In the rows, zero is written as 128.
A single turn carries every row of the set below to another of its rows. Some are shown first; where does it send the rows asked next?
Q_789: [134 126 119 131 160 139 120 128 147 139 125 103 136 112 164 96 139 131 124 135 135 121 144 121 94 120 108 136 143 126 89]
Q_318: [137 160 90 123 132 137 122 129 130 119 124 112 166 139 143 117 139 139 123 119 157 127 156 123 104 135 110 169 141 136 102]
Q_67: [123 129 110 130 123 131 124 118 118 129 136 106 137 111 131 106 141 143 137 135 135 122 136 122 126 127 112 131 146 95 110]
Q_485: [136 117 107 158 158 137 126 122 173 127 113 111 144 119 155 120 136 113 119 139 136 123 141 136 98 112 132 148 127 139 97]
Q_551: [137 128 93 109 146 142 97 133 126 141 129 114 169 119 149 110 161 133 118 122 149 133 157 140 123 114 107 132 128 134 97]
Q_172: [123 134 125 132 151 131 113 123 136 130 118 117 138 127 161 96 142 135 105 153 141 145 141 127 93 123 114 122 130 121 85]
Q_57: [109 108 87 137 125 113 111 116 138 136 103 102 171 118 144 113 156 133 141 153 138 139 137 145 142 125 110 141 114 129 103]
Q_548: [130 133 93 149 136 120 105 109 155 124 121 124 174 113 125 119 147 116 124 106 141 117 141 143 110 108 132 129 110 121 106]
Q_352: [145 124 114 133 141 114 119 131 128 144 133 112 169 133 138 115 162 142 125 141 149 149 168 151 119 118 105 149 128 131 113]
Q_87: [118 154 87 141 125 137 128 121 144 102 107 103 151 136 143 133 134 144 114 114 143 137 142 133 113 130 114 170 128 131 96]
Q_21: [106 125 96 157 121 116 126 107 144 107 106 107 159 126 150 118 129 117 128 161 146 122 132 143 126 129 111 123 124 110 113]
Q_520: [112 123 124 123 147 128 121 105 143 135 131 99 161 118 125 107 143 149 121 121 135 124 160 126 117 140 102 125 137 121 86]
Q_802: [99 139 90 128 136 123 113 116 135 127 97 107 173 122 152 114 164 138 125 144 145 131 120 152 128 127 117 123 115 129 102]
Q_891: [127 137 112 142 135 104 140 125 113 122 124 128 164 117 154 114 161 136 118 142 154 139 126 141 99 127 113 145 113 125 127]
Q_411: [124 134 105 143 136 116 150 121 129 123 115 101 162 109 162 116 161 138 134 139 148 120 121 149 115 133 100 155 117 133 130]
Q_670: [129 133 138 150 133 128 133 103 144 122 133 110 132 118 122 110 142 147 111 123 130 139 146 133 105 127 115 137 121 110 99]
Q_641: [131 106 93 123 134 120 96 126 131 148 127 107 168 115 142 101 151 130 141 136 138 135 161 131 131 116 101 139 126 125 96]
Q_70: [127 102 121 140 129 136 135 98 146 132 139 112 149 117 123 98 145 133 130 128 140 123 151 110 121 137 112 135 130 126 93]
Q_230: [126 139 99 156 138 110 118 117 161 131 99 96 170 119 153 112 145 119 139 146 139 116 136 163 114 118 112 142 114 128 117]
Q_193: [122 152 90 137 139 127 120 126 143 113 118 112 156 140 151 114 128 137 122 111 146 131 149 112 91 125 113 157 144 125 84]
Q_138: [146 109 103 130 132 140 120 127 123 122 148 112 152 121 146 117 134 123 120 136 152 127 172 127 128 122 93 139 142 118 111]
Q_862: [156 139 101 141 146 124 105 129 145 135 125 110 164 106 157 105 138 109 129 124 143 111 153 147 99 108 105 145 118 127 116]
Q_117: [132 115 85 147 127 113 106 116 135 123 121 131 167 98 145 112 139 105 129 125 141 122 132 128 110 112 123 141 101 121 111]
Q_132: [114 134 110 124 133 148 128 106 127 106 119 111 149 98 141 130 144 136 95 125 141 126 130 140 123 144 110 140 103 132 107]
Q_531: [117 158 95 130 128 134 122 122 136 113 115 98 149 136 143 117 133 153 122 111 141 135 147 123 108 133 102 161 139 121 88]
Q_116: [119 117 103 135 139 120 148 115 126 125 137 122 171 115 133 122 171 146 128 108 151 127 132 128 117 127 118 144 126 130 114]
Q_519: [152 148 109 141 131 117 103 125 126 125 128 127 161 110 142 113 144 117 112 128 145 133 148 152 99 110 115 142 102 118 121]
Q_180: [124 102 106 157 126 138 128 95 168 122 117 115 155 122 124 115 139 115 123 141 140 126 145 129 128 130 129 139 113 136 96]
Q_441: [121 142 113 149 131 97 111 116 144 136 107 106 172 132 136 108 152 136 132 152 140 140 146 161 114 120 113 132 116 116 111]
Q_448: [148 124 111 130 146 125 132 131 130 144 136 98 163 115 153 107 159 140 138 127 146 122 158 142 116 123 90 156 136 133 118]
Q_804: [118 159 92 134 127 126 137 121 135 115 113 107 169 144 140 120 144 146 130 127 155 128 142 127 108 143 113 168 140 135 105]
Q_247: [124 127 95 140 114 146 125 117 128 115 117 105 136 112 131 133 143 134 123 149 136 131 130 149 147 124 123 146 124 112 120]
Q_113: [126 109 94 134 123 118 133 116 111 123 135 124 160 95 144 114 156 131 131 120 144 128 128 122 121 127 108 152 109 123 119]
Q_225: [132 110 84 153 134 137 118 128 149 121 115 124 152 127 143 134 138 109 124 158 147 131 140 138 127 110 142 142 133 126 111]
Q_568: [140 127 96 149 126 130 98 115 146 115 126 114 155 118 143 113 115 101 120 140 143 117 160 139 119 113 108 123 124 107 107]
Q_972: [124 130 109 145 141 151 131 117 156 119 100 92 132 111 155 127 145 134 112 148 131 130 127 155 125 127 117 154 115 138 105]
Q_835: [118 171 86 138 125 126 118 119 144 111 101 108 169 140 143 118 133 132 126 131 151 123 137 134 104 137 120 159 129 130 102]
Q_196: [129 134 120 134 135 151 118 120 137 118 111 108 131 123 149 122 148 140 93 153 138 154 142 153 122 126 115 142 111 132 99]
Q_725: [120 124 105 127 158 133 113 119 139 118 124 132 163 110 158 112 134 113 101 130 150 119 141 116 90 130 122 124 122 135 90]
Q_852: [116 109 102 141 126 126 153 118 118 110 131 111 154 124 154 123 145 135 124 152 155 130 139 128 131 138 98 140 137 120 121]
Q_246: [130 116 97 136 143 127 113 132 132 134 132 126 149 123 151 105 135 117 134 149 147 122 143 112 106 113 128 125 153 110 100]
Q_100: [112 110 103 144 148 134 121 109 167 123 108 109 170 130 131 136 144 126 110 142 143 134 156 146 127 131 127 138 120 146 91]
Q_366: [120 148 81 142 137 133 118 128 153 110 105 110 159 147 153 127 131 133 117 124 148 139 149 128 103 123 120 163 136 137 86]
Q_204: [132 114 102 124 138 152 104 116 139 127 120 123 148 113 160 95 137 109 111 152 148 126 141 116 112 129 115 126 119 137 87]
Q_952: [117 121 106 124 121 155 123 105 128 117 113 108 140 107 152 103 147 129 111 153 142 130 125 129 133 144 107 134 108 134 99]
Q_536: [136 165 88 136 129 131 108 123 149 119 114 110 169 141 134 116 129 127 125 118 151 122 158 131 102 128 118 162 135 131 98]
Q_154: [127 130 128 140 141 140 144 111 143 127 127 91 128 104 141 111 146 151 125 122 127 121 133 133 113 133 104 151 131 120 105]
Q_493: [132 113 122 163 147 127 137 115 160 120 123 126 145 134 138 124 144 127 105 141 143 146 148 134 98 118 135 143 122 134 98]

Q_138 goes to Q_247
Q_204 goes to Q_113
Q_519 goes to Q_670
And these:
Q_835 goes to Q_193
Q_520 goes to Q_802
Q_230 goes to Q_789

